(in the rows, 128 means zero)
One turn sends every row of this set to another row. A few are shown first. Where does it send the rows asked after them?
div: [129 147 167 139 136 106 145 132 132 129 123 170 111 146 130 134 118 104
 120 117 178 111]
Gef: [114 154 110 117 112 143 150 125 150 107 104 127 122 135 120 140 170  89
 122 132  94 137]
Feg: [116 140 119 133 121 142 141 129 151 106 101 137 109 142 106 143 187 101
 105 122 113 125]
tedet: [148 108 139 117 117 123 123 165 117 142 150 154 110 137 132 119 174 139
  98 155 143 120]
kodep: [110 117 130 116 118 163 102 165 109 151  99  89 105 110 112 122 126 119
 127 138 146 114]
gidev: [128 152 143  83  92 149 120 140 133 112 127 170 131 138 119 111 140 109
 121 154 140  89]
tuti: [108 135 138 132 121 153  81 148 114 161  99 104  94 127 109 118 137 114
 135 147 156 121]
Meru: [122 116 154 121 125 118 114 156 121  90 146  99 100 122 158 114 124 123
 117 145 110 152]
fes: [165 110 132 103 125 132 129 152 147 113 147 172 119 111 117 112 136 134
 133 152 152 119]
Sur: [127 141 114 125 127 137 153 124 156 110 121 136 113 121 123 124 184  84
 114 124 110 154]
Defan: [106 135 131 115 116 148  84 163  98 144  90 107 111 125 115 119 126  98
 143 131 160 118]
kabot: [132 133 107 115 123 156 155 173 119 102 146 154  95 128 115 105 133 110
 152 108 140 140]
Vasif: [125 131 123 110 110 130 108 124 153 119 128 136 125 113 158 141  98  98
 142 187 147 129]
dal: [135 116 111 129  95 151 130 179 106 116 145 156 117 135 111  87 129 112
 105 132 159 121]
voki: [114 103 121 154  91 149 109 143 117 164 131 124 148 123 139 112 139  81
 137  92 134 141]
fano: [118 152 148 161 130 112 117 131 137 153 103 152 100 160 111 144 135 119
 122 108 159 116]
Ravub: [110 105 107 171  96 153 111 139 138 147 135 118 148 128 148 132 121  86
 125 101 130 141]
gafa: [137 137 139 134 115 123 148 153 110 114 164 114  99 137 159 130 108 125
 152 111 164 149]
gol: [114 151 178 111 134 149 118 154 106 128 155 117 122 120 116 102 139 124
 119 116 103 135]
dup: [103 131 161  98 120 148 104 161 104 151  96 112  95 116 108 120 132 116
 129 143 138 105]
Fomar: [130 114 105 122  90 149 160 146 117 113 159 108 126 137 120 118 102 123
 140 137 164 144]
guzes: [128 135 112 145 120 153 114  92 150 124 108 134 140 122 145 150 101 106
 126 165 143 122]
Sas: [122 142 151 108  96 128 137 140 107 135 125 116 129 129 154 130  77 132
 122  88 143 120]
Popok: [141 159 100 110 101 120 130 140 129  92 132 153 144 153 130 116 143 114
 153 106 118 153]
pamor: [104 106 147 121 134 117 133 148 134 118 159 149 115 169 153 148 142 132
 110 144 110 140]
Vina: [145 186 157 100 128 116 133 144 134 116 149 124 135 151 132 125 126 138
 136 124 147 138]
zezof: [116 115 113 168 108 167  92 122 133 151 121 115 141 124 137 110 130  84
 123 110 145 146]
Nid: [137 135 118 116  89 139 108 115 150 125 117 136 141 113 164 148  91 105
 130 162 149 118]
zabi: [131 143 157 139 117 112 113 132 121 149 104 160 104 140 111 148 150 111
 126  93 172 106]
vati: [153 120 113  97  84 135  97 126 108 105 131 157 128 101 136 122 124 131
 150 141 116 131]
tiga: [133  90 150 143 127 110 124 147 140 108 163 152 146 142 137 107 153 110
 129 143 115 142]
pagu: [117 111 126 108 111 136 145 133 145  99 152 106 108 135 146 142 108 137
 104 114 122 164]
Barig: [132 109 163 139 103 135 108 127  92 142 170 156 145 115 133 115 124 121
 147 118 119 126]
nakoz: [ 95 125 138 102  95 126 117 150 116 138 131 101 132 134 149 136 127 117
 138 143  75 133]
Fav: [111 120 142 105 130 137 123 161  97 146 102 102  87 105 108 114 141 110
 144 146 138 129]
tanem: [123 126 109 153 105 148 105 134 133 150 125  96 164 119 145 124 126  78
 133 109 141 151]
loben: [122 135 158 148 126 121 130 143 127 148 112 145 119 163 115 141 133 118
 122 107 187 100]
rivu: [130 134 119 129 103 138 115 109 162 117 120 130 128 124 152 170 113 113
 121 175 139 112]
vade: [112 145 133 131 129 137 142 113 143 122 110 147 113 129 102 161 175  93
 124 133  99 120]
duba: [122 147 109 143 134 139 141 107 148 123  91 135 108 132 108 151 160 109
 116 131 105 134]
tamun: [129 144 126 101  94 157 168 136 102 135 128 125 136 138 109 108 159 109
 141  91 144 122]
Tiked: [140 127 147 123  78 109 109 129 156 146 153 153 151 137 152 128 162 112
 108 119 111 126]
depas: [126 147 130 132 118 141 114 106 164 117 122 131 145 109 147 160  98  96
 113 157 126 121]
tafo: [119 101 124 160 102 124 110 147 132 151 137 133 134 118 147 109 120  82
 130  88 142 159]
Gir: [129 155 170 141 121 106 144 127 143 145 121 153 124 157 126 146 138 112
 117  99 164 112]

Vina -> vati
tanem -> zabi
Now these:
duba -> zezof
tamun -> Tiked
Nid -> dup
kodep -> Feg
Fav -> Sur
fes -> Meru
pamor -> Fomar

One turn sends every row of this set to another row. A few are shown first. Where does it send the rows asked after them?
zuzek: [122  94 114 158 144 113  66 124 138 145 108 123 148 138 113 137 113 157
 117 180 122 147 129]
vig: [135 120 114 164 165 100  86 151 103 112  97 120 127 153 105 185 134 123
 137 192 152 155 102]
mab: [164 128 118 133 169 141  93 126 113 154 106 137 153 140 111 122 139  86
 145 110 153 101  65]
vasu: [170 135 129 126 170 151  97 125 107 145 106 130 151 120  96 119 144  95
 136 111 153 112  69]
ratig: [136 143 120 145 158 132  94 116 139 161  67 106 138 131 127 109 134 121
 145 117 166 148 104]
Neti: [123 117 113 160 139 129  90 168  89  99  97 136 118 130 107 182 141  94
 145 184 130 153 106]
muzu: [174 123  99 171 158 129 112 177  75 135 126 127 138 118  92 104 129 142
 139 179 155 134 125]
mima: [108  87 104 162 114 143  69 129 127 131  86 128 127 120 118 135 121 128
 132 166 112 148 132]
vak: [126 120 113 158 161 107  85 166  96 109 136 123 149 137 124 196 143 107
 139 178 136 159 105]
guga: [148 162 141 130 153 120  89 145 134 175 130 145 154 124 110  99 141 116
 131 134 136 134 121]
gutu: [153 110  78 174 168 137 107 174  72 134 143 104 166 121 141 133 129 129
 150 153 159 143 115]
demu: [138 142 121 158 157 130  84 163  85 126 116 126 120 125 104 185 147 116
 124 194 138 156 123]
momu: [115 137 118 130 156 152  89 143 119 158 114 134 175 119 166 129 127  96
 147 109 139 133  97]
fasiv: [169 132 121 131 169 140  95 124 118 148 119 114 154 125 103 123 154  89
 142  99 155 120  75]
kefe: [116 111 113 152 133 154  64 133 114 147 120 120 146 103 125 144 127 143
 110 168 110 152 143]
kivo: [155  96  75 181 160 127 113 162  84 122  95 107 142 137 124 118 117 134
 160 161 174 139 103]
zemun: [153  97  94 166 138 134 116 190  75 105 127 136 150 113 105 108 127 111
 162 161 140 137 107]
penas: [128 120 144 121 138 129 102 144 136 118  86 151 158 116 106  94 120 102
 152 123 134 139  84]
Dud: [166 132 118 135 154 140  95 132 115 153 117 135 145 131 102 117 154  75
 148 104 145 108  78]
mileb: [108  80 112 151 129 119  69 137 136 123 131 121 165 121 126 144 121 132
 129 156 106 157 123]

Dud -> fasiv
kivo -> zemun
Now these:
vak -> demu
ratig -> penas
mima -> mileb

One turn sends every row of this set to another row. A few are shown first. Where does it send the rows asked after them?
kuzaf: [139 136  89 133 160 173 134 146 146 171  95 103 156 155 120 134 141 141
 126 172 122 149  89 101 162 120 105 151 101 136]
vod: [116 132 126 174 111 153 129 131 126 132 129 128 141 172 146 159 109 136
 131 151 132 162  92 112 123 117 122 155 103 104]
gub: [128 127 157 104 105 154 121 158 115 122  99  81 127  89 124 153 152 120
 153 136 111 122 103 131 136  93 162 123 116 166]
tul: [128 113 141 113 122 151 144 169 129 138 108  94 144 126 126 155 152 117
 149 113 137 133 154 105 120 103 175 143  82 184]
nit: [157 105 114 125 120 144  98 132 137 156  90 138 158 160 120 175 155 118
 138 122 127 148 104  96 113 130 106 181  91 116]
petaz: [110 147 134 149 116 144 136 126 133 135 147 138 145 154 158 159 114 142
 124 137 146 154  94 120 124 127 111 150 103  96]
buf: [125 122 149 102 117 146 125 155 106 134  99  81 120  81 120 146 149 118
 152 144 120 113 101 128 134 103 165 128 114 164]
guvoz: [157 124 104  68 118 160 137 108 102 157 138 115 103 135 143 135 110 109
 116 112 108 133 118 135 111  77 117 140  70 144]
tud: [142 123 140 122 119 142  87 134 130 169 127 118 179 140 132 130 140 138
  99 155 100 132 102 153 141 133 107 142  75 112]
luzef: [151 102 111 116 133 132 112 134 143 145  82 132 153 150 123 182 154 131
 135 113 135 148 113  97 120 136 100 171  86 110]
fesel: [139 125 130  76 114 158 129 112 106 141 114  86  98  96 142 154 108 106
 131 149 102 132  75 144 134  85 127 133 102 154]
Ser: [131 117 137 108 128 146 149 176 120 151 115  92 142 118 126 149 148 122
 150 111 143 125 142 110 121 107 183 151  89 176]
Zibi: [123 120 152  98 116 149 127 150 120 131  98  74 130  86 123 153 138 112
 149 141 117 121  97 135 142  94 169 133 115 169]
Rogir: [143 138 116 123 160 155 142 163 146 152 101  96 158 150 118 133 124 149
 120 167 126 163  81 105 159 122  93 140 105 142]
vifum: [115 151 136 161 107 155 137 124 128 141 142 139 142 165 145 148 106 135
 128 150 136 157  93 113 126 121 115 152 112 108]
Mag: [147 126 137 135 114 156  84 126 122 177 112 119 175 141 121 122 138 136
 102 160  95 123 116 144 148 130 114 141  87 115]
Pago: [162 146 132 127 140 158 134 144 128 116  89 122 163 142 115 143 145 167
 136 116 126 119 127 142 157 118 117 134 128  92]
kiti: [160 130 109  67 121 173 135 104 109 159 136 112 104 133 157 143 119 117
 114 122 105 123 121 140 112  85 114 144  65 149]
lut: [146 124 118  86 131 159 166 134 122 152 140 123 132 152 143 148 119 111
 133  96 135 132 163 133 118  93 159 156  76 164]
metu: [141 131 119  98 127 170 163 134 121 147 143 118 125 153 151 143 122 125
 126 102 139 128 168 123 111  95 152 145  67 160]
fef: [165 151 128 137 135 174 126 134 124 123  97 128 163 148 120 144 145 158
 143 117 131 112 121 136 145 113 127 146 141  90]
Zezef: [167 101 107 135 124 150  96 140 123 148  88 135 154 161 119 187 157 124
 142 125 117 151 102 112 120 128 113 171  98 111]
Mor: [134 128 124  79 116 154 129 116  99 138 117  90  91  95 133 141 119 109
 132 151 105 129  76 130 127  85 119 124 104 152]
loz: [132 121 126 152 114 157  91 122 128 167 113 117 174 153 128 121 139 138
 108 162  98 122 117 147 148 121 126 144  78 106]
Vaniz: [126 116 139 103 129 149 152 165 132 141 112  94 150 121 123 153 144 111
 151 110 139 127 147 119 132  99 185 148  96 180]
gilo: [158 125 110  66 122 163 146 101 105 157 138 116 103 136 151 151 102 106
 118 120 110 135 122 147 118  86 121 147  74 151]
rezaf: [146 137 105 131 162 171 136 153 142 163  91  97 156 149 117 137 125 143
 125 166 132 154  89  88 153 120 100 152 115 142]
gatu: [142 136 129  78 114 168 129 124 109 138 115  88  94  99 145 152 125 116
 134 150 101 134  68 131 128  82 117 130 104 158]
Supe: [150 130 116  94 126 159 162 145 114 156 146 117 130 150 144 137 121 122
 130  89 138 132 156 124 109  87 160 151  71 155]
fur: [165 154 108 139 141 179 131 141 119 131 103 131 157 151 123 153 152 156
 146 130 124 122 113 141 157 114 123 143 140  95]

Supe -> buf
loz -> Zezef
rezaf -> vifum
Now these:
Rogir -> petaz
gub -> kiti
gilo -> Vaniz

